One turn moves every row onto another: examples first, then more rows asked:
Z_270: [  5  -1 -14   4  -5   6   7   2  -9  19   6   1   6   8   3  17  19   2]
Z_296: [  9   3 -16  -2 -14   0  11   5   5   5  12  11   8  13   5   8  22  10]
Z_595: [  5   2  -5  -4 -25   0  10   9  -4  -4  -3  -4  -7 -14   7   4   6  20]
Z_315: [  2   8   5  -5 -20  -8  20  -1   0   5   2 -18  -5  -2   4   0  10  19]
Z_744: [ 13  -4 -14  -4 -12   8   1   1  -6  11   7 -12   7  -6 -13   2   1   8]
Z_905: [ -2  -5  -2  -1  -6   7  13   0   9   8   3 -14  -2 -12  13   0  -1   8]
Z_524: [  4  20   3 -12  -8  -2  15   1   0   1   8   3   7  10  -5   7  14   3]
Z_285: [  1  -7   0   2 -21   5   2   3   5  22   1 -12 -11  -3  -7   6   6  10]
Z_917: [  2   3  -5   5  -9  -4  10  -3   4  10 -10 -26   5  -3   3   1   7   9]
Z_725: [-5  4 -1 -1 -7  8 10 24 -1 12 15 -6 -1  4  0  2 17  7]
Z_464: [  5   4  -7   7 -11   0  12  12   5  10 -10   5  25   1   3   1  11   7]
Z_512: [ 11  18  -4   7 -16   9  15   5   2  13   8   9   5  10  -3  10   9  -6]
Z_361: [  3  12   7  -5 -12   0   9  -2   9   0   9   4   0 -11  11  10  13  15]
Z_362: [ -3  -2  -5   0 -14   3   9  -5  10  -1   8 -15   0  11  -7   0   2  12]
Z_94: [ 16  10  -9   8 -17  -4  11   3  12   6  -4 -15  18  -1   6   1   6  13]
Z_350: [  3  13  -3   1 -12   8  12  23  -7   2  13  -9   2   6   7   5  16  10]
Z_642: [  7  -1   4   0 -23   0  12   0   6   7   3  -7   7  -7  -5 -18  16   5]
Z_498: [ 11  11 -16  -5 -16  12  10   6   0  19   2  -3 -11   5   5  10   5  -4]
Z_378: [ 16   7 -15   5 -20  -6  11   5 -10  23   3  -6  15  -1   6   0  13   7]
Z_303: [ -1   3  -7  -4 -15  -6  17   5   4  -9  -2   2   5  -8   7 -11  16  10]
Z_217: [  1   9 -11   1  -9   8   4  24  -4   3  10 -10  -4   4   4  10  15   9]
Z_726: [  4   7  -7   2 -10  10  10  27   2  12  18  -1   3   1   2   3  13   8]
Z_85: [  1  -5   5   7 -18   9  16  11   5  23   0  -2   4  -9   6   6  -3  14]
Z_235: [ 16  -3  -8  -9 -11  -7  23  -8  10   8   0  -3   3   3   2  13   6  -2]
Z_898: [  8   0  -9 -11 -10  10  24   1   4   0  16  -3   3  12   5   0  11  13]
Z_390: [ 19  -6  -2  -9 -21   1  16  -9   3   7   2   0  -1   1   1   8  10  -8]
Z_10: [ -4  -1   1   0 -10  -5  19  15   9  13  -3   5  10  -7  -4   4   5  21]
Z_170: [ 12   9  -1   3 -24  -8  21  10   5  10   6   4  12  -4  -9  -5  14  17]
Z_919: [  2  12  -8  12  -7   1  24   7   2   6  -3  11   2 -10  -2   7  14   7]
Z_354: [ 15  -3  -2  -5 -13  -3  20  -8   4  13  -5  -4   9   8   1  14   8  -6]
Z_895: [  7   4 -10   0 -17  17  15  14  -3  13 -20   1   0   2  -1   4  11   5]
Z_745: [  9  -4  -4   7 -20  15  -6   5  -2   8  -6  -4   7  -8   6   6   7   0]
Z_836: [ 16   8 -12  11 -23   2   4  10   2  12  -8  -6   7   2  -8  15   6  14]
Z_849: [  8  -5 -10   8 -21  -1  -3   2  10  13   0  -3   3 -11  -7  -5  14   2]
Z_534: [ 14  -5  -7  -9 -18  -7  16  -7   4   5  -4   4   2   4  -5   9  15  -7]
Z_208: [  3   4   2   9 -27   4   5  10  -8  -2 -11   1   5  -3   1   9  11  14]
Z_605: [  1   8  -6 -24  -7   1  12   4   3  14   7  -4  -8   3   0   3  10   2]
Z_840: [  5  -1   6 -17 -16  15   4   7   9  15  -4  -4   1   0   9   6   7  13]
Z_532: [  6  -5  -6  -6  -7  17  15  -3 -13  10  11  -9  -4   4   1   5  13   3]
Z_973: [ -1   5  -5   8 -26 -10  15  -1   5   9   8  -2   4  12   8  -8  17   8]

Z_849 moves to Z_85
Z_534 moves to Z_726
Where do these go?
Z_378 moves to Z_895
Z_498 moves to Z_532
Z_745 moves to Z_285

One turn moves every row onto another: examples first, then more rows asked:
Z_826: [-11 -11  -4  -2  -7  -2   6  -2   2 -16  -7   1  -8  18   0]
Z_156: [-12  -4  16 -16   3  -6   0   2   3  -3   2   7 -20  -3  11]
Z_741: [ -2  -9  -7 -10  -4  -3   5  13 -12 -10  -9  -5  -8   0  -3]
Z_234: [-12  -3  14  -8  -6 -11   0   8 -14  -6 -15   4 -16  10   1]
Z_228: [ -9  -3   7 -19 -13   0  -9   8   1 -10   3  15  -5   2  -8]
Z_690: [ -9  -6  11  -5  15  -3  16  -4  -9  -6 -10   0   5  -5   0]
Z_473: [-10   5   1  -8   2 -11  11  -1  -2   6  11   2   4  -6  -8]
Z_954: [-17   1   6  -6  -1   3  -6   7  -8   5  13   7 -14   4   0]
Z_444: [ -7  -4   0   6   4 -10  14   6   1  -1 -17   0  -6  -2   7]
Z_313: [ -1   2   0 -13   4  -3  -1   2   6  -9  12   5   9  -2  10]
Z_565: [-12  -5   0   7   6   5 -10   1  -5  10  -7   3  -7   0  -6]
Z_224: [-13  -5   7  -8 -20  -8   4   5 -11  -7  -4  15   0   1  -4]
Z_518: [ -7   1   1 -15  -2  -6 -14  -8   3  -7   0   1  11   3  -4]
Z_792: [-16  -3  13  -4   3   7  12   6  10  -1  -6   6   4  -9   6]
Z_816: [-10   7   5 -12   4  -8  16  -9 -11 -11   4  11  -4   4  -6]
Z_940: [  2   6   6 -16   0  -7  -2  -4  -7 -12   0  17   2  -8   8]
Z_525: [10 -2  0 -5 10 -1 -1 -2  2  5 -6  6  0  9 11]
Z_951: [-3 14  0 -3  5 -2  4  8  2  1  1  2 11 -1  7]
Z_220: [-15 -20  13  -8  -6  -2   0   5  -3  -6 -14   5  -6  12   2]
Z_292: [-10 -12   8   6  -7  -1   6   4   2   9  -9  10  -4  13   6]
Z_38: [-12  -2   9   9  -8  -5   5  -1  -8  -4  10   3 -10  -1  -9]
Z_537: [-24  -4   3 -17  -9  -8  -6  -7   3 -11  -3  11  -7   8   2]
Z_791: [-13   3  -1 -12  19   3   2  -8 -10   1 -11   9   0   5   2]
Z_548: [ -1 -14  -4  -5   8 -10  10   0  10   0 -11   0   1   6   6]
Z_700: [  0   1   4 -20  -1  -4   3   8  -3   8   2  -4   5  12  -8]
Z_384: [ -8  15  14 -16  -4  -4  -7   8  -2   0   1  14  -6   3  -4]
Z_262: [ -3  -5   4   3   5   2   0  -8  15 -12  -4   0   4   2   2]
Z_620: [ -7  -7   4  -7  10   8   0   6 -11  -4 -14   8 -18   4  -8]

Z_262 moves to Z_518
Z_565 moves to Z_791
Where do these go?
Z_292 moves to Z_525
Z_548 moves to Z_313
Z_792 moves to Z_700
Z_473 moves to Z_954
Z_384 moves to Z_234

